Some points:
25/7/9/0/-38/-29/12/-26/-21/-3/-3/13/71/-19/2/-21/-61/-15/87/-32/-2/30/-49/-37/-15/-33/-33/-14/29/-12/-36/86/-3/-14/-45/-24/-52/-52/23/7/-4/-22/-18/-15
-21/31/42/28/-3/0/13/-20/-2/33/50/1/-35/22/5/-13/16/-14/-25/1/-57/46/-22/-45/37/-23/7/14/41/-15/-39/33/-13/-12/-23/2/68/35/-43/-47/25/-10/-30/58
-13/-10/12/2/-73/0/-3/-48/-31/-9/-69/-13/7/-87/0/-5/-32/29/43/-15/-50/-50/-18/19/-62/-54/-34/-14/71/13/-48/38/-55/-52/-33/-24/-35/-48/-95/40/-27/2/11/-7
-21/-43/17/54/-35/-1/18/36/-37/-52/25/40/-16/53/44/36/33/-32/12/36/-4/9/-22/41/2/56/21/12/-29/2/-17/-33/-19/25/34/-10/-42/17/-12/-29/-60/0/18/-29
-15/44/-5/-2/-20/17/-12/2/-5/41/32/24/29/14/5/53/71/11/-5/11/12/2/-10/-13/-6/-11/-22/6/-69/-31/-3/-1/-78/53/-40/35/-4/-16/11/-3/-62/-4/15/2
19/-22/17/-15/55/-52/32/56/-7/-31/51/33/29/-14/0/-5/-10/5/-14/-15/21/-10/-8/47/-15/40/-28/-10/11/54/12/18/19/-9/-1/20/29/-16/4/44/-22/-18/39/-28
20/84/-19/39/-1/-6/-8/15/-22/-32/-3/-22/-27/-7/-18/-51/2/54/10/-39/-22/-9/63/-16/13/85/-28/-7/24/-11/22/12/-12/3/74/-18/2/-34/10/-40/-14/-2/-8/16
-12/30/23/-17/-9/1/-41/66/20/-9/43/-33/-56/17/-12/-26/-68/-2/52/42/-32/-21/68/-25/-5/-1/-5/-34/-26/-6/17/-44/-17/-11/9/-30/20/-44/-20/-29/-2/2/37/-48
-25/8/11/25/-38/9/7/17/27/-54/59/-19/-21/-26/-16/-7/-38/-10/36/38/-11/-20/-31/-1/8/-41/68/-60/10/-35/36/32/-15/39/-24/54/-3/30/-9/-34/22/25/-14/48
-4/-15/-11/-32/69/-26/-11/14/-2/-11/-23/-41/13/-24/-5/38/28/14/-47/61/-2/25/-66/-16/3/-5/-11/-22/-42/-8/29/52/24/31/20/-45/-51/-17/-15/-10/-53/-27/39/69
23/22/-62/8/77/30/-23/18/39/56/-23/21/33/28/-17/-2/25/21/-5/44/-23/32/-71/0/-55/-1/-4/-18/16/-18/6/-16/13/23/5/6/2/-3/-20/-62/-19/25/-34/29
-23/18/-21/-70/-18/-13/24/4/18/30/-21/7/-60/28/36/-51/30/-21/14/31/-20/-8/-36/9/-24/28/-26/-8/0/-24/-32/31/-1/18/43/35/38/18/58/25/36/35/-4/-30
-10/1/-58/-15/-33/-42/-35/-28/-21/-37/77/-6/-40/-52/18/-15/54/-2/-27/21/-55/8/-49/3/77/-52/-41/67/-8/-26/1/11/-1/-57/-36/-39/2/25/19/23/3/6/-44/29
-25/11/-28/-4/-17/3/-27/-5/-48/33/31/-58/34/41/3/26/-48/5/-48/8/-41/26/-8/63/-35/-6/15/-14/-7/-11/-8/-40/-3/-34/12/10/1/67/8/41/35/-52/16/-38
-11/-9/65/32/-33/22/-8/23/27/9/-1/36/4/-25/-12/35/83/-6/-13/-3/9/71/75/27/-34/39/39/-33/11/-19/55/46/6/-68/15/4/2/-52/37/14/43/-28/2/2
-38/-13/15/-11/21/-11/-11/-3/35/-46/30/8/-39/-60/55/61/-18/-8/-32/-1/-21/22/-19/-53/-30/90/-20/37/-36/-11/58/-40/6/-10/-54/39/-5/-26/-16/-21/55/1/-22/10
12/78/-31/54/55/19/-6/7/14/-1/-19/49/-49/11/13/-41/-26/-11/-28/-37/-1/10/14/-37/11/1/-4/13/-6/2/3/-6/-13/5/-22/28/25/12/58/40/-36/-37/36/30
57/8/2/-10/-3/44/-6/43/31/-54/18/38/13/-10/26/-8/52/11/-16/-5/1/-18/-7/12/26/-16/-13/16/-46/-14/-19/-4/-29/8/-20/-13/-9/58/-1/12/25/-33/8/47
-16/-8/38/30/51/-2/20/3/22/11/-8/51/23/-5/17/2/-3/0/49/-40/-28/-26/13/22/-8/-31/14/32/-46/5/56/22/52/3/53/13/13/15/52/-19/14/1/29/-33
55/-18/-15/25/-24/42/16/-7/-13/-29/46/-37/24/14/40/32/2/21/65/-8/54/31/19/-35/-42/-42/-14/79/54/-32/-15/45/35/-10/-34/-49/12/2/-20/25/18/33/-27/28
12/20/-28/-29/3/27/-12/-38/54/-18/27/-28/5/10/-9/25/11/-55/44/4/36/-14/41/3/75/10/11/-6/44/5/-3/-11/15/28/31/61/-40/39/-35/-12/53/-9/3/30
1/10/14/-37/18/45/-48/-2/6/7/19/19/13/13/-2/16/9/4/-45/-13/-52/-21/28/9/4/-15/-60/-24/45/-24/-41/2/31/26/1/39/-35/6/25/9/-16/28/50/-47
-15/-2/-24/43/-8/-17/18/22/7/33/-19/12/-82/26/-25/26/8/14/-31/18/9/-42/10/-15/-11/-23/46/5/-22/0/25/-21/-42/4/59/-20/-48/-28/14/43/15/13/-1/-22
61/-36/-63/8/-46/12/-32/-14/-2/-16/-1/-45/25/-28/12/17/-7/-25/25/-84/-22/-9/-12/7/-41/-27/-42/16/30/44/17/68/-8/47/-32/-7/-58/-32/-7/18/-27/15/-39/-25
0/6/1/68/-45/-15/21/0/-11/-9/2/6/-7/-23/21/0/-6/2/20/41/35/39/13/-20/8/-12/-18/-72/-9/1/-63/-60/27/-22/39/60/43/7/-15/-4/43/10/39/40
56/12/16/-9/6/-10/-29/-60/-59/10/40/-1/11/-59/0/-54/42/-39/-15/24/14/44/-36/-39/106/-13/34/-3/-17/-13/-9/-21/0/36/-21/3/-17/-10/-8/6/67/9/-39/-30
6/-1/4/7/36/-31/4/59/-17/40/-62/-42/-9/96/15/4/10/-27/-20/-16/-2/2/-40/4/25/-42/6/0/20/54/-20/19/-3/-57/-35/2/-38/11/3/-37/44/5/42/4
-11/-28/-4/-7/-70/-25/-40/-76/127/-44/38/7/24/-5/-22/-70/-14/7/-59/-8/12/-19/-54/-40/21/58/3/-13/-56/-32/2/-35/-6/-72/-34/-77/-21/23/23/2/47/-14/-61/5
58/-13/-19/-35/-54/-26/2/-37/-35/-58/20/24/-3/-22/-89/25/-2/7/-15/-4/1/-7/0/-47/-30/-17/7/104/-47/29/-33/67/29/-50/-50/7/-30/23/28/-30/65/39/-26/-24
-53/21/10/-1/28/20/7/-6/-5/44/-17/15/18/-5/20/-32/-33/25/-22/98/74/5/13/11/3/-29/-39/30/21/23/52/25/-52/30/-28/-64/-1/39/34/-6/9/19/38/-18
15/-16/43/-30/21/64/84/-34/-21/7/-30/-27/-47/-52/-24/47/-38/-42/53/-67/13/43/3/-9/-32/-14/-10/-60/-40/-17/-27/-3/70/-52/-35/-66/5/6/7/31/-54/47/-6/-53
-8/46/-5/13/24/2/-31/-34/-71/34/17/-1/12/54/-19/0/-17/7/-33/-35/34/-37/-14/38/-15/13/-22/-41/-1/41/13/29/-13/-29/15/41/5/33/9/14/-43/13/21/-4
38/-19/66/-19/8/19/1/22/-15/15/-35/3/-21/-3/-24/-14/6/21/7/-28/23/24/-3/-9/7/28/27/-7/12/59/29/-31/-51/-9/22/5/31/46/18/-43/-53/-18/18/33
69/-17/104/-2/35/42/16/-6/38/-33/19/48/-32/-42/0/50/-28/28/-23/-6/55/-22/-38/63/-14/10/-3/-8/3/-24/25/-51/-3/-3/17/9/0/-65/21/-22/47/36/-20/-3
-23/-45/19/30/13/-9/-30/9/9/-7/-31/41/-8/11/35/10/-8/44/-29/-44/18/48/-21/-37/13/6/34/30/29/2/27/-19/46/23/6/-12/-41/12/-9/27/-40/73/38/-30
-33/-40/-28/8/27/7/0/49/-16/-2/12/2/26/15/-8/2/-27/-48/-8/24/0/-15/0/-25/8/20/27/-17/-3/13/-12/-50/-44/-35/77/32/6/-31/29/27/-24/63/-35/23
-27/-26/-25/-37/46/27/-25/-50/-32/-8/-17/24/39/76/-16/-34/-41/27/0/30/-9/39/39/14/53/-9/-45/16/-6/14/19/32/-42/-12/52/49/2/-22/-54/20/-6/-4/-6/-20
5/-61/14/71/-14/15/-84/-52/-50/-59/-57/-44/25/-11/-24/-22/29/-18/49/1/23/-20/-29/-2/-39/-34/-17/29/28/19/-37/93/22/31/-61/1/66/-39/-6/10/6/-14/-28/-45
-29/-2/-6/-8/-16/-21/-4/-53/-30/30/-20/35/27/68/-48/-43/-8/-37/4/-11/-32/-5/5/26/-19/-30/-46/32/-19/0/57/-39/45/9/37/-1/15/-14/21/20/-35/14/62/64
-28/41/-41/-19/-62/-57/-76/4/56/-13/29/-48/-28/-68/-54/-44/3/-19/-43/-49/49/-31/-79/-7/37/7/-16/47/-53/-48/-2/-38/5/-46/-60/-10/56/-13/38/-82/-4/-10/-43/-60
-8/-62/-7/-7/-44/26/-16/-6/14/30/-21/-35/-24/4/75/8/-11/7/27/15/-26/0/4/-29/83/-1/-3/-30/8/9/10/1/-13/16/33/13/47/1/9/-34/43/-63/-19/60
1/-29/-13/26/-9/-48/13/35/14/63/29/-19/-10/-12/-10/52/-19/57/31/-12/11/13/50/-10/-16/13/-35/-36/-16/21/-19/-7/16/47/74/-9/0/41/28/-20/1/-1/2/-3
-81/41/41/-45/5/22/-20/-2/-45/-2/65/-2/11/20/-10/-22/54/38/26/-17/-9/-26/-7/-25/1/-10/-11/-3/-26/59/-16/-19/10/46/-11/-24/0/7/7/21/58/48/-31/70
27/37/3/-29/9/-11/6/-5/-26/58/30/7/23/45/43/-38/-14/-22/-64/-20/9/5/22/65/-41/-5/12/27/20/27/-21/0/-7/27/26/-9/-36/-38/-1/-12/-19/-45/21/1
34/44/-18/-5/-54/15/-3/41/-8/9/-76/-28/21/34/-13/24/-12/5/-52/6/-20/-7/1/13/63/4/4/-10/-16/-19/47/5/6/44/14/-3/45/-17/-8/-15/14/58/3/9
15/-24/109/26/-3/-11/86/-15/-8/20/-22/-49/-27/-18/-4/2/-30/-16/20/-9/45/-25/5/35/-47/21/-58/24/-11/-56/6/0/71/-32/-10/17/-53/19/-67/39/-40/-11/-79/-12
44/5/-9/-4/47/-22/-26/17/-43/13/-19/47/35/-6/33/10/24/5/57/19/-30/1/10/84/0/49/32/11/1/26/26/-16/19/-27/-30/14/-2/6/-6/15/-6/29/25/-2
Along one direction, these points spread out more than along any other. Where along it does each point below lie, from 0 to 99? The average is 50, and the first point in the table lies past the average. One standard deviation of the points above along it is 16.
6/41/-4/12/19/22/-5/7/59/33/19/-47/81/7/42/-1/20/5/-2/71/-3/1/-14/-32/-9/0/66/35/-1/58/-26/11/-3/2/-20/21/-1/-3/36/13/-49/1/17/25 -> 43
-27/34/-13/-81/-27/3/-36/46/21/-8/-49/34/-11/18/-22/-16/0/-6/4/19/25/52/-17/-25/9/17/23/11/44/19/-11/-7/30/56/7/25/-6/44/-7/41/-29/-9/-38/25 -> 44
-7/-51/-11/14/16/-10/101/-40/-20/-28/-51/-4/-26/-20/-12/-3/-25/70/-22/0/-16/-37/74/43/6/-15/8/-29/-10/-13/-2/-8/101/-24/-95/7/-26/-28/-22/-24/-42/-20/-76/-38 -> 60
3/19/-21/-34/27/-3/9/-2/-19/-27/-51/-31/30/34/34/-17/5/34/-1/-26/6/12/-12/0/-51/-67/-6/-18/-39/-35/-3/-37/-38/-2/26/39/25/14/3/17/-11/-38/23/-5 -> 40
24/-31/14/63/34/-43/4/53/27/-2/-8/10/23/-40/-21/-13/0/-35/-12/-17/-42/13/79/-23/-8/-1/9/-1/-12/8/38/-27/-21/1/9/-4/-1/2/17/38/47/16/-5/-36 -> 44
-39/9/-4/5/13/19/-26/44/27/36/-18/13/-18/-2/-11/9/-31/-4/-15/-27/-15/-33/42/44/38/13/81/-1/-45/2/-50/37/9/25/19/-18/29/-10/-55/12/-10/-33/15/14 -> 38
-20/13/-45/-15/5/-45/10/-35/33/-21/-17/4/-53/-41/43/-8/30/-40/-5/12/19/-20/85/18/18/-26/19/-31/15/4/-34/-36/-20/-47/82/-20/21/-7/-19/-46/-21/23/0/-31 -> 43
2/-65/-43/-4/10/30/16/-7/7/40/29/-7/-59/19/-13/-36/34/-9/24/7/14/2/-16/-5/-29/49/42/-9/15/-55/-3/-6/-4/20/27/-2/0/-13/-10/18/3/-25/91/13 -> 38
23/36/-15/-24/-37/2/30/7/34/20/55/9/26/-17/-32/53/30/7/13/33/11/-48/-55/-64/59/24/-2/17/35/26/43/14/24/10/10/-17/67/24/-41/12/29/-25/20/-7 -> 56
-59/-58/-33/-16/-36/98/127/-18/-40/-30/-56/-34/16/-78/-52/-42/8/-33/-9/-30/-11/2/15/20/-52/-34/-16/-25/83/56/-33/-45/-30/31/-63/-9/-45/-19/-35/-44/-36/-43/-43/-29 -> 62
-11/-29/6/19/57/-50/26/4/29/2/-29/-8/20/20/-10/42/-45/23/36/-20/23/30/32/62/15/51/7/-7/29/-23/-27/-11/-41/12/-60/-15/12/6/34/18/10/44/39/1 -> 40
1/-48/7/-41/-8/-32/-8/46/-29/24/-28/2/27/13/6/-3/-8/-30/1/7/-13/-83/94/-60/-1/20/30/-21/-7/-80/-26/-37/-33/-46/20/-18/16/14/-17/-32/-21/-61/-18/4 -> 44
-1/67/3/5/44/-32/12/-42/0/-28/-10/43/-10/69/10/54/9/19/-24/13/15/-4/-52/-3/-46/-15/40/-4/23/17/7/-11/2/66/9/-36/-1/-2/-11/18/10/-55/-2/-16 -> 40
